Each row has a name. Each question is about the rows just above it.

Columns, left to right: W E A K
[ 35.2  87.3 -19.2  -7.4] = k898
[ 53.1  71.1 -61.7  -7.4] = k659
[ 36.9  71.1 -19.2  -2.3] = k635
[ 35.2  -8.6 -19.2  -7.4] = k602
[35.2 44.6 46.1 16.3] = k385
[35.2 71.1 56.9 17.0] = k406
[ 35.2  71.1 -70.3  -7.4] = k525
[ 35.2  -8.6 -19.2 -87.2] = k280
Which column holds this, read top down? [53.1 36.9 35.2 35.2 35.2 35.2]
W
Which column holds this, read top down? [-7.4 16.3 17.0]
K
[-61.7 -19.2 -19.2  46.1] is in which column, read top down?
A
Which column holds this, read top down? [-19.2 -61.7 -19.2]
A
[36.9 35.2 35.2 35.2 35.2] is in which column, read top down?
W
[-19.2 -19.2] is in which column, read top down?
A
Whose row is [ 35.2  -8.6 -19.2 -87.2]?
k280

Columns, left to right: L T G N M
[ 54.2  -2.7 -22.5  14.0 -20.3] = k756
[43.0 25.7 21.6 36.1 -2.2] = k503
[ 39.0 -20.8 -61.7  18.4   6.5] = k683
[26.2 13.1 50.6 34.5 17.2] = k211
[ 55.4 -33.7 -22.0  40.1  45.3] = k871
[ 54.2  -2.7 -22.5 -36.0 -29.9] = k138
[-22.2  36.9 -58.4 -45.7 -16.6] = k676
[ -8.4 -31.8   1.7   0.4  -0.2] = k230
[ 35.5 -61.7  43.6 -21.6  55.1] = k533
[  3.8  11.6  62.4  28.4 -19.5] = k74
[  0.7  18.3  58.0 -24.9  15.8] = k108
[-68.4  -6.7  -5.9  23.6   2.5] = k971
Which column holds this, read top down? [ 54.2 -22.2  -8.4  35.5]
L
Which column holds this, read top down? [  3.8   0.7 -68.4]
L
Which column holds this, read top down? [-33.7  -2.7  36.9 -31.8 -61.7  11.6  18.3]
T
Which column holds this, read top down? [ 55.4  54.2 -22.2  -8.4  35.5   3.8   0.7]
L
[3.8 0.7] is in which column, read top down?
L
[ 28.4 -24.9  23.6] is in which column, read top down?
N
Which column holds this, read top down? [ 17.2  45.3 -29.9 -16.6  -0.2  55.1]
M

Columns, left to right: D H V Q S
[-16.4   3.2  -5.7  21.2 -22.6] : k481
[ 58.1  -7.5  16.1 -74.4  77.0] : k303
[-15.7  -0.1  -2.2  19.8 -19.2] : k71
[ 10.9   5.7  -4.3 -12.9   9.0] : k490
[-0.1 -4.5  4.6 -0.6  3.4] : k515
[  8.4  -3.7   5.0 -11.2  13.1] : k380
[-36.1 -11.8   7.0  43.7 -35.0] : k456
[ 21.5  -5.0   8.3 -27.9  30.2] : k43
[-1.0 -5.0  5.0  0.5  2.6] : k315
[-3.4  2.1 -2.6  4.6 -5.8] : k672
[-34.8 -13.8   9.2  41.8 -32.0] : k712
Which column holds [ -0.6 -11.2  43.7 -27.9   0.5   4.6] top down?
Q
[-5.7 16.1 -2.2 -4.3  4.6  5.0  7.0  8.3  5.0] is in which column, read top down?
V
Which column holds this, read top down? [ 2.6 -5.8]
S

Columns, left to right: Z C Y J R P F
[-67.7  21.5  77.8  31.0  87.0 -74.2 -10.7] = k617
[  2.0 -27.3   6.8 -15.2   3.4   4.0  40.6] = k368
[-4.4 -0.8 11.7 -7.4 12.9 -8.7  3.2] = k196
[-19.7  43.5 -10.1 -18.2  82.8   1.8  -6.8] = k878
[  2.0 -27.3   6.8 -15.2   3.4   4.0 -25.5] = k949
[  1.9 -31.8   4.1  20.2 -26.7  11.4   9.4] = k782
[  2.2  -8.6   0.8 -18.1   7.0   2.3  12.2] = k329
[  4.7 -28.3   2.8  18.7 -34.4   9.4   4.6] = k135
[ -0.3 -22.4   1.2  19.8 -19.5   9.1   0.2] = k136
[-10.3  48.7  -8.2 -16.5  41.3  -1.0 -14.7] = k627
[  6.4 -29.3   1.6  10.3 -32.1  11.1   8.3] = k191
[ -3.4 -23.6   9.8  33.7 -15.4   2.4   0.2] = k216
Which column holds this, read top down? [ 20.2 -18.1  18.7]
J
Which column holds [ 82.8   3.4 -26.7   7.0 -34.4 -19.5] top down?
R
Which column holds this, read top down? [  3.4 -26.7   7.0 -34.4]
R

Columns, left to right: retez sidop dekev kini suba Bodu
[-26.3 -55.9 -11.2  29.1  30.0 -49.9] : k536
[-26.3 -55.9 -11.2  29.1 -29.4 -43.6] : k661
[-50.9 -11.0   4.7  29.2   0.9  -8.8] : k874
[-22.7  -9.5   0.5  23.6  -8.7  78.3] : k233
Which column holds [29.2 23.6] top down?
kini
Which column holds this, read top down? [-49.9 -43.6]
Bodu
Which column holds [-11.2   4.7   0.5] top down?
dekev
Which column holds this, read top down? [ 30.0 -29.4   0.9]
suba
Which column holds this, read top down? [-26.3 -26.3]
retez

Columns, left to right: vapap foful nomu Keku
[  2.6 -20.0  -0.4  -4.7]  k122
[ 13.1   8.6  63.9 -13.1]  k324
[-11.9  12.7 -89.4  14.0]  k252
Which column holds this, read top down? [-13.1  14.0]
Keku
Which column holds this, read top down? [ 13.1 -11.9]
vapap
[-0.4 63.9] is in which column, read top down?
nomu
Which column holds this, read top down? [ 2.6 13.1]
vapap

Columns, left to right: Gigeb Zukik guka leme febe mip nokiv poba gal bugo
[-23.1  33.1 -12.3 -10.2  20.9  21.9 -27.4 -15.3  51.3  28.8] -> k928
[ 17.4 -11.6 -44.3 -21.5  -4.1  -9.7  12.1  18.5 -54.1 -16.9] -> k358
[ 23.8 -63.0 -36.5   0.4  -8.2 -38.5   0.5 -20.7 -47.2  -7.9] -> k224
[-10.5 -41.1 -42.8  -0.1 -14.0  37.0  -0.3   7.5 -36.0  53.5] -> k21
[-17.6  -4.6   0.8   3.2  34.3  40.1  72.1  13.1  -7.6 -16.5] -> k487
[-23.1  33.1 -12.3 -10.2  20.9  46.7  29.8  31.7  -1.6 -20.2] -> k258
[ 13.3  45.3  45.0   0.7  20.2 -41.2   8.9  -8.1  35.6 -47.6] -> k754
[ 18.5 -20.7   7.5  13.1  31.7] is in which column, read top down?
poba
Which column holds this, read top down? [-27.4  12.1   0.5]
nokiv
Which column holds [-7.9 53.5] top down?
bugo

Columns, left to right: sile refur bek voza mez dagiv buvok vade topal teke
[ 51.2 -11.5 -18.5 -22.2   8.5  44.9 -12.8 -42.6  14.3 -13.7] : k762
[ 12.4  -6.2   9.0  -6.8   6.5  -4.2 -24.3   4.9   8.1   0.7] : k422
[-27.2  -9.8  -6.1 -14.2   3.5 -11.3  -7.9  10.0 -23.8  11.7] : k195
[  6.0  -6.0 -27.4  -5.4  10.8 -13.3 -23.1  10.4   2.0  -0.3] : k6
[  2.5 -12.6  12.0   8.7 -19.3 -28.9  26.5  13.2   5.2 -12.9] : k940
[10.4  1.4  8.3 14.4 -3.1 19.3  1.9 -3.5 20.3 -6.4] : k999
[-18.6  -8.0  20.5 -19.3  18.1 -13.7 -75.4 -22.3 -26.1   7.6] : k322
[ 18.0 -14.1  16.5   8.3   5.7  -9.9 -20.2  -1.4  -6.9  20.5] : k348
[  5.7  -6.6  -2.2  21.5 -17.4  -5.2  -0.7   1.5  -3.5  -2.5] : k154
[  1.5  16.2  -2.4   3.4  -7.0 -15.6 -39.1  -2.2 -37.7 -10.1] : k472
[ -6.4  14.8   3.6  -7.8 -15.9 -21.4 -34.6  30.6 -26.0  -7.6] : k106
Which column holds this, read top down? [-75.4 -20.2]
buvok
[ 3.5 10.8] is in which column, read top down?
mez
Which column holds [-9.8 -6.0] top down?
refur
Which column holds [18.1  5.7] top down?
mez
[44.9 -4.2] is in which column, read top down?
dagiv
Which column holds [-19.3  -3.1  18.1   5.7 -17.4] top down?
mez
[-27.2   6.0   2.5  10.4 -18.6] is in which column, read top down?
sile

Columns, left to right: suse Gigo Rof potet Dibo rupo sogi
[ -5.6  -5.3 -23.5  27.8  20.8  28.4  30.8] -> k493
[  4.4   1.4  12.9 -26.1  -7.4 -33.0 -49.3] -> k443
[  9.5 -12.8 -39.4   3.8   0.0  41.5  35.7] -> k61
[  9.5 -12.8 -39.4   3.8   0.0  62.0  35.7] -> k92
[-27.5 -13.9  -5.6 -48.3 -19.8  48.0  13.5] -> k933
[  1.4 -22.5 -14.5   1.6   8.7   7.7  48.5] -> k454
[-16.2  -1.9 -11.4 -32.9  -0.1   0.7 -22.7] -> k690
[-37.3   6.5 -34.1   7.9   3.2  33.5  12.9] -> k316
[-58.5  70.2   8.0 -27.9 -27.7 -11.0 -47.8] -> k642
[-25.1  20.0   2.6  38.4 -26.1  14.4 -22.2] -> k192
[-19.0  -4.7 -23.1  -6.1  55.0 -25.1 -37.2] -> k161
[-15.5  -0.2 -13.6  55.7  26.8  -0.8  -2.9] -> k860
Which column holds this, read top down? [  1.4 -12.8 -12.8]
Gigo
Which column holds [-1.9  6.5] top down?
Gigo

Columns, left to right: mapa vuzoz Gez fikan rogu lapo fer
[  1.4 -33.5  32.0 -15.6   8.1  33.3  -2.1] : k478
[  7.5   5.1  19.4 -11.7   0.7 -10.3  40.6] : k473
[  7.5   5.1  19.4 -11.7   0.7   0.1  40.6] : k719
[ 21.3 -14.2  32.4  25.1  60.1  44.2  23.4] : k818
[ -5.5 -15.0  22.3  17.3  26.6 -12.4  11.6] : k445
[ -6.5  -2.8  26.1  -3.5  16.2 -11.5 -57.9] : k264
[  8.5 -17.7  25.8   2.8 -31.1 -39.9  30.7] : k118
[  7.5   5.1 -48.3 -11.7   0.7   0.1  40.6] : k623
[ 12.3  -0.5  31.6  15.7 -13.5  66.6  -6.4] : k272
[  7.5   5.1  19.4 -11.7   0.7   0.1 -10.8] : k414
[ -7.3 -39.1  22.6 -24.6 -44.4  -3.7   6.6] : k775
[ -2.4 -11.0 -30.0   3.4  40.0  29.6   1.3] : k884
[ 44.2 -12.4 -11.5 -39.9   0.1  66.6   0.1] is in which column, read top down?
lapo
Which column holds [ 7.5 -7.3] top down?
mapa
Which column holds this, read top down? [-5.5 -6.5  8.5]
mapa
[ 33.3 -10.3   0.1  44.2 -12.4 -11.5 -39.9   0.1] is in which column, read top down?
lapo
Which column holds [8.5 7.5] top down?
mapa

Columns, left to right: Pob lesu Fov vate
[-64.9 -48.8 -55.5 -64.4] : k139
[-24.6   8.9 -44.4  -7.4] : k12
[-56.4 -59.1 -41.7 -60.0] : k875
[-40.2 -63.0 -24.2 -46.1] : k594
[-66.1 -59.8 -54.4 -56.6] : k615
[60.3 42.3 67.9 51.5] : k228
[-40.6 -11.9 -53.5 -24.2] : k772
[66.7 57.7 60.4 56.2] : k365
[-74.5 -52.7 -67.8 -61.2] : k403
[-53.8 -29.9 -59.4 -46.3] : k612
[-52.7 -29.9] is in which column, read top down?
lesu
[-66.1  60.3 -40.6] is in which column, read top down?
Pob
Which column holds this, read top down? [ 57.7 -52.7 -29.9]
lesu
[-56.6  51.5 -24.2  56.2] is in which column, read top down?
vate
Which column holds [-54.4  67.9 -53.5] top down?
Fov
[-67.8 -59.4] is in which column, read top down?
Fov
[-59.1 -63.0 -59.8  42.3 -11.9  57.7 -52.7] is in which column, read top down?
lesu

Columns, left to right: Nur Buku sibas Kunep viz
[-83.0  10.6 -14.1 -33.8   6.2] -> k319
[-83.0  10.6 -14.1 -33.8 -78.6] -> k685
[-83.0  68.7 -14.1 -33.8   6.2] -> k391
Whose row is [-83.0  10.6 -14.1 -33.8   6.2]?
k319
Which row holds [-83.0  68.7 -14.1 -33.8   6.2]?
k391

Columns, left to right: Doga dozof fufaf fepen Dumel
[ 59.9   2.6  12.1 -10.2  -6.6] : k684
[ 11.9  33.8  -6.0 -36.1 -22.4] : k175
[  4.9  -7.3 -89.4 -62.5 -29.9] : k153
[-32.7   0.2  75.0  17.6 -13.6] : k376
[22.9 -9.5 -6.5 -8.1 -2.5] : k645
[-67.9   7.0  42.3  26.6  16.9] : k745
[ 12.1  -6.0 -89.4  75.0] is in which column, read top down?
fufaf
Which column holds this, read top down? [33.8 -7.3  0.2 -9.5  7.0]
dozof
Which column holds this, read top down? [33.8 -7.3  0.2]
dozof
Which column holds [ 12.1  -6.0 -89.4] top down?
fufaf

Columns, left to right: kebu Soze dofin lofev nulud sego lepi Kegig
[ 79.3  21.1 -38.0 -58.1 -35.1  -1.9  19.9 -39.3] = k935
[ 24.3  12.9 -66.5  22.1 -45.0  15.2 -15.7  43.8] = k523
[ -5.8  40.3 -38.9 -62.1  35.2 -25.6   8.2  58.1] = k356
[ 73.3 -35.7 -24.3 -54.7  14.3 -14.9 -10.3  59.1] = k159
[ 18.8 -31.4 -60.8   9.9 -25.7  14.4   4.6   7.3] = k738
[ 79.3  21.1 -38.0 -58.1  10.9  55.4  -2.1  86.3] = k425
[ 79.3  21.1 -38.0  39.3  10.9  55.4  -2.1  86.3] = k75
[ 37.2 -11.6  74.7 -42.9 -36.1  11.5  40.8  -1.8] = k69
[ 37.2 -11.6  74.7 -42.9  19.3  24.1 -43.2 -18.3] = k794
Which column holds this, read top down? [-58.1  22.1 -62.1 -54.7   9.9]
lofev
[ 15.2 -25.6 -14.9  14.4  55.4  55.4  11.5  24.1] is in which column, read top down?
sego
[-38.9 -24.3 -60.8 -38.0 -38.0  74.7  74.7] is in which column, read top down?
dofin
Which column holds this, read top down? [-35.7 -31.4]
Soze
Which column holds this, read top down? [ 40.3 -35.7 -31.4  21.1  21.1 -11.6 -11.6]
Soze

Columns, left to right: zemip Bote muso raf bedi Posem
[ 60.9  52.8 -22.6 -26.7 -36.4  35.2] = k253
[ 64.9  16.6   5.2 -51.0  26.9  11.3] = k390
[-54.2  30.5  10.7  -5.1  80.2  -6.2] = k205
[-26.7 -51.0] is in which column, read top down?
raf
[-22.6   5.2] is in which column, read top down?
muso

Columns, left to right: luba Zeli lifus selis Vir Mun folu mizo
[-14.4  73.3 -73.8  19.9 -16.5 -42.6  50.5  35.7] : k477
[ 60.6  -1.0 -77.2 -16.5  51.1 -35.6  78.7   0.8] : k116
[ 24.6 -19.6  32.5   3.2 -61.1  85.2  88.3  25.4] : k773
[ 32.2  76.7  29.2 -18.4 -64.8 -55.9  -8.2 -17.5] : k639
[ 80.4 -21.3 -39.9  17.8 -29.1  53.3 -72.6  -4.5] : k293
[-78.2  13.9 -38.9 -32.2 -76.0  17.9  51.8 -31.5] : k474
[ 60.6  -1.0 -77.2 -16.5  51.1 -35.6 -28.6  -3.7] : k951
[-49.5 -48.4 -30.7  44.4 -37.6  41.1   9.2  12.8] : k528
[-18.4  17.8] is in which column, read top down?
selis
Which column holds this, read top down? [-35.6  85.2 -55.9  53.3]
Mun
Which column holds [-77.2 -30.7] top down?
lifus

Columns, left to right: bev ripu Vegi sen
[-23.1 -27.5   1.9 -41.6]  k282
[ 76.5 -52.9  44.3 -20.2]  k149
[16.9 -3.2  7.4 -7.6]  k444
[44.3  7.4] is in which column, read top down?
Vegi
[-52.9  -3.2] is in which column, read top down?
ripu

Columns, left to right: Leba Gusi tuf muv
[ -6.4 -16.5 -19.3  71.8] = k48
[-18.2 -17.5  -6.0 -28.4] = k206
[ -6.4 -60.3  24.8 -18.7] = k330
[-11.6 -87.0  -7.6   3.8] = k899
[67.7 15.6  6.4 73.6] = k821
[ 67.7  15.6  24.8 -18.7] = k566
Which column holds [ -6.4 -18.2] top down?
Leba
[-11.6  67.7] is in which column, read top down?
Leba

Columns, left to right: Gotos podam vip Sir vab Diti Papoz Bep rivu
[-19.9  32.1  39.2  -0.4  -9.6  32.3  -2.4 -33.0  16.3]  k173
[ 58.0  12.7  11.9  43.2  48.1 -48.5  41.1 -25.2  23.4]  k995
[-14.8 -28.3   1.4  33.2 -34.8  13.3  16.6  35.1   1.0]  k87
[ -5.3  24.8 -71.9   1.4  -7.7  22.5  -3.8  16.9  -4.9]  k392
Which column holds [41.1 16.6] top down?
Papoz
Which column holds this, read top down? [-2.4 41.1 16.6]
Papoz
Which column holds [-28.3  24.8] top down?
podam
[-33.0 -25.2  35.1] is in which column, read top down?
Bep
[ 48.1 -34.8  -7.7] is in which column, read top down?
vab

Columns, left to right: Gaz Bak Buka Zalik vin
[-16.9 -44.5  66.1  15.0   6.6] : k265
[-21.9 -27.5 -40.6  55.8  28.0] : k420
[-16.9 -44.5 -40.7  15.0  28.0] : k758
[15.0 55.8] is in which column, read top down?
Zalik
Which column holds [-44.5 -27.5] top down?
Bak

Columns, left to right: niva puvaz lon Peke Damig fidob vibur
[  3.6  -3.8  -8.6  -2.0   4.4 -12.0  -3.2] = k83
[-20.7   2.2  10.9  -0.2  -1.9   1.7 -25.1] = k829
[-14.1  -4.0   7.5  -5.3 -10.2  -7.0 -65.1] = k275
[-9.4 -9.5 -9.4 -6.2 -1.9 -1.0  1.0] = k809
[  3.6  -3.8  -8.6  -2.0   7.2 -12.0 -27.9] = k306
[  3.6  -3.8  -8.6  -2.0   7.2 -12.0  -3.2] = k669
Which column holds this, read top down? [-8.6 10.9]
lon
Which column holds this, read top down? [10.9  7.5]
lon
[ 2.2 -4.0 -9.5] is in which column, read top down?
puvaz
[-1.9  7.2] is in which column, read top down?
Damig
Which column holds this, read top down? [-20.7 -14.1  -9.4   3.6   3.6]
niva

Columns, left to right: Nife Kap nesu tebe putid Fesom suta
[ -5.6  -2.3 -78.0 -19.4 -43.0 -13.0  47.7] -> k757
[ 2.6  2.8 -1.5 -2.3 -1.9  0.3 -1.0] -> k27
[ -5.6  -2.3 -78.0 -19.4 -43.0 -13.0  -7.8] -> k433
[-15.5 -14.7 -26.6   2.8  -9.5  -7.2  25.7] -> k701
[  7.2   9.4 -43.5 -18.0 -27.9  -5.1  19.3] -> k527
[-23.0 -22.5 -23.7   8.8  -5.0  -8.4  29.3] -> k553
[ 21.9  20.8  39.2  -3.5  14.3  10.5 -37.3] -> k514
Which column holds [-23.7  39.2] top down?
nesu
[47.7 -1.0 -7.8 25.7 19.3 29.3] is in which column, read top down?
suta
[ -2.3   2.8  -2.3 -14.7   9.4] is in which column, read top down?
Kap
[-7.8 25.7 19.3 29.3] is in which column, read top down?
suta
Which column holds this, read top down? [ -9.5 -27.9  -5.0]
putid
Which column holds this, read top down? [ -7.8  25.7  19.3  29.3 -37.3]
suta
Which column holds [  2.8 -18.0   8.8  -3.5] top down?
tebe

